In the rows, zero is written as 128.
First come named moves, each a turn or a mirror, each shown by rows before and after it. For each pair of rows after them, which moves, in which order, take the first row to the second? The first pair is done for you.
j_552:
[103 132 163 110 122 127 111 120 109 121 106 132 137] -> [101 121 160 112 130 123 117 117 109 123 107 136 144]
[157 129 117 139  94 158 124 107  97 113 117  96 140] -> [155  90 102 141 126 129 117 104  95 109 119 112 151]
[144 120 123 128 104 143 125 114  75  99 115 109 146] -> [146 104 117 128 114 131 128 115  75  97 115 114 151]
j_640:
[ 79 155 145 144 128 163 115 171 194 141 134 153 105] -> [ 91 178 148 145 108 176 122 166 185 134 127 141 104]
[152 127 150 114 118 115 134 146 112 178 136 167 112] -> [146 123 154 113 121 116 130 148 113 176 134 168 115]
[ 96 146 133 154 157 177 149 120 135 128 131 140  85] -> [108 159 127 153 147 181 149 117 130 127 126 133  82]
j_34:
[182  94  97 146 182  75 142 141 131 134 142 149 126] -> [192  92  98 142 154  97 136 106  82  98 123 117 133]
[153 151 105 133 122 127 154 129 136 128  96 116 114] -> [147 155 114 128 115 137 149 128 131 121  95 109 115]
[ 81 135 129 118 151 121 147 161 149 136 164 136 108] -> [108 119 101 130 162 102 154 156 139 135 167 130 102]
[169 131  88 156 145 116 145 158 101 133 151 123 116] -> [167 134  95 147 123 135 142 134  77 113 139 104 120]
Then:
Between the rows of a pair lie two moves.
[ 86  89 162 122 125 175 129  82 103 108 144 126  89] -> [ 74  92 162 127 156 156 131 119 153 143 161 159  88]  j_34 j_34
[111 103 146 137 165 122 118 104 136 132 128 109  95] -> [100 117 160 134 152 134 118 107 146 135 129 110  96]  j_640 j_34
[122 145 154  93 113 156  81  93  94  95  83 103 158] -> [135 118 137  99 131 131  80  91  84  93  83 110 168]  j_552 j_640
[108 132 159 122  87 188 120 101 137 138 104  94  62] -> [148  43  95 139 161 104 126 101 120 132 114 124  84]  j_640 j_552
[ 78 112 173 129 150 134 119 115 177 162 123 127  90] -> [ 91 130 160 134 145 135 131 127 188 175 127 125  84]  j_640 j_34
[110 157 151 117 112 123 127 156 153 143 125 156 163] -> [156 124 102 137 135  87 140 149 134 144 127 153 148]  j_34 j_34
[120  43 134 153 174 112 109 133 114 140 140 156 135] -> [123 163 165 149  96 177 125 167 158 176 144 137 104]  j_552 j_34
[ 98 109 132 163 181 187 129 156 192 163 138 141  65] -> [ 87  83 139 159 198 178 124 145 181 148 137 143  75]  j_640 j_552
[ 97 130 125 106 176  70 114 158 157 123 157 140 138] -> [132 206 127 109  98 126 128 152 141 125 145  95 108]  j_34 j_552
[134  78 110 154 168 132 134 110 127 121 115 115 115] -> [159 136 109 157 121 160 146 120 134 135 113  97  98]  j_552 j_640
[166  96 127 129 166  98 116 134 128  96 125 108 114] -> [164 132 149 123 124 137 114 124 112  86 118  84 111]  j_34 j_552
[140 163 114 144  86 143 131 134 100 149 128 106 110] -> [120 174 128 141  92 138 126 152 126 163 136 122 115]  j_34 j_34
[ 79 165 177 105  97 126  90 142 155 123 118 157 190] -> [109 190 150 115  95 109 106 167 177 147 126 161 180]  j_640 j_34
[109 166 158 130 135 116 123 180 187 154 144 151 115] -> [115 188 160 127 109 130 127 178 176 146 139 136 111]  j_640 j_640
[132 108 139 135 146  83 138 119 108  97 112 163 137] -> [126 178 163 129 102 126 140 139 138 117 113 156 125]  j_552 j_34
[110  99 133 142 149 131 133 112 139 133 134 125 108] -> [110 129 140 143 127 146 138 120 150 142 133 120  98]  j_552 j_34
[108 107 121 137 154 108 146 145 126 105 127 159 156] -> [124 166 135 135  97 156 155 143 118 106 115 128 138]  j_34 j_552
[ 95 204 184 118 116 137 114 181 138 163  97 126 167] -> [ 63 139 193 112 161 111  98 164 127 148 100 140 190]  j_552 j_640
[169 165  86 157 122  97 162 140 138 156 147 105 138] -> [173 147  85 155 114 102 158 112 102 134 135  86 147]  j_552 j_34
[149 132 107 142 146 114 145 155 164 167 146 149 111] -> [178 148  94 147 114 131 154 136 134 151 132 120  99]  j_34 j_552
[164 112 108 132 115 128 117 100  82  92 106  90 138] -> [171 144 110 133  94 142 126 109  92 103 104  82 126]  j_640 j_552
[119 107 127 132 129 136 112 113 171 160 157 143  52] -> [149  94 105 138 123 134 119  90 134 143 147 118  51]  j_34 j_34
[164 113  95 142 123 121 139 128 132 151 124  90 119] -> [153 138 112 138 107 142 137 134 147 158 124  89 106]  j_640 j_552
[ 78 164 178 105  84 138 121 157 115 116 123 141 158] -> [ 84 178 162 109  91 125 131 182 145 139 134 152 150]  j_34 j_640
[137 166 105 123 117 122 130 107 131 123 111 147 126] -> [134 141 100 123 131 114 128  98 118 111 105 146 133]  j_552 j_34
[105  81 155 132 149 155 106  90 102 114 131 101  96] -> [101 122 165 129 116 179 105  98 104 120 127  94  94]  j_34 j_640
[102  53 161 135 177 113 107 115 134 117 135 124 130] -> [152 167 156 140  80 168 133 128 129 132 125  74 107]  j_552 j_640
[101 114 156 130 148 119 113 123 157 156 124 135  67] -> [137  94 122 138 152 105 120 108 131 144 120 122  62]  j_34 j_34
[131  73 150 120 162 131 113  86  76 110 115 117 104] -> [ 85 101 195 107 156 149 102 107 111 122 120 134 109]  j_34 j_34
[128 162 147 106  75 137 153 158 145 121 128 116 136] -> [145 147 117 119 103 108 160 173 165 140 141 132 128]  j_34 j_34
[109 149 142 134 132 151 124 107 121 124 120 131 120] -> [107 132 136 137 154 129 126 120 135 130 125 146 126]  j_34 j_552
[150 129 103 125 144  69 142 161 124 136 143 159 167] -> [119 190 155 114  90 131 136 164 141 141 139 143 153]  j_640 j_552
[142 153 124 152 122 130 150 108  87 133 138 114 112] -> [113 169 156 145 118 144 145 120 107 140 142 127 117]  j_34 j_34
[157 132  75 158  82 164 153 120 104 106 133  71 129] -> [146  67  55 165 154 110 149 134 135 124 153 109 134]  j_640 j_640
[107 170 104 129 151  79 166 126 151 164 136 176 130] -> [149 148  76 135 134  84 171  86  85 131 118 141 127]  j_34 j_34
[120 130 148 141 110  99  99 162 152 153 150 138 147] -> [158 105 110 153 112  80 112 145 117 141 143 122 141]  j_34 j_34
[107 128 136 123 157 116 116 136 172 156 148 155 127] -> [109 164 146 118 124 145 119 134 168 155 142 139 117]  j_552 j_640
[138 145 122 123 131 109 134 170 165 152 139 157 141] -> [135 111 111 129 153  95 130 158 155 144 137 160 145]  j_34 j_640
[122 164 142 144 125 144 111 140 118 127 128 130 129] -> [109 133 143 141 153 125 103 131 111 116 128 141 141]  j_552 j_640
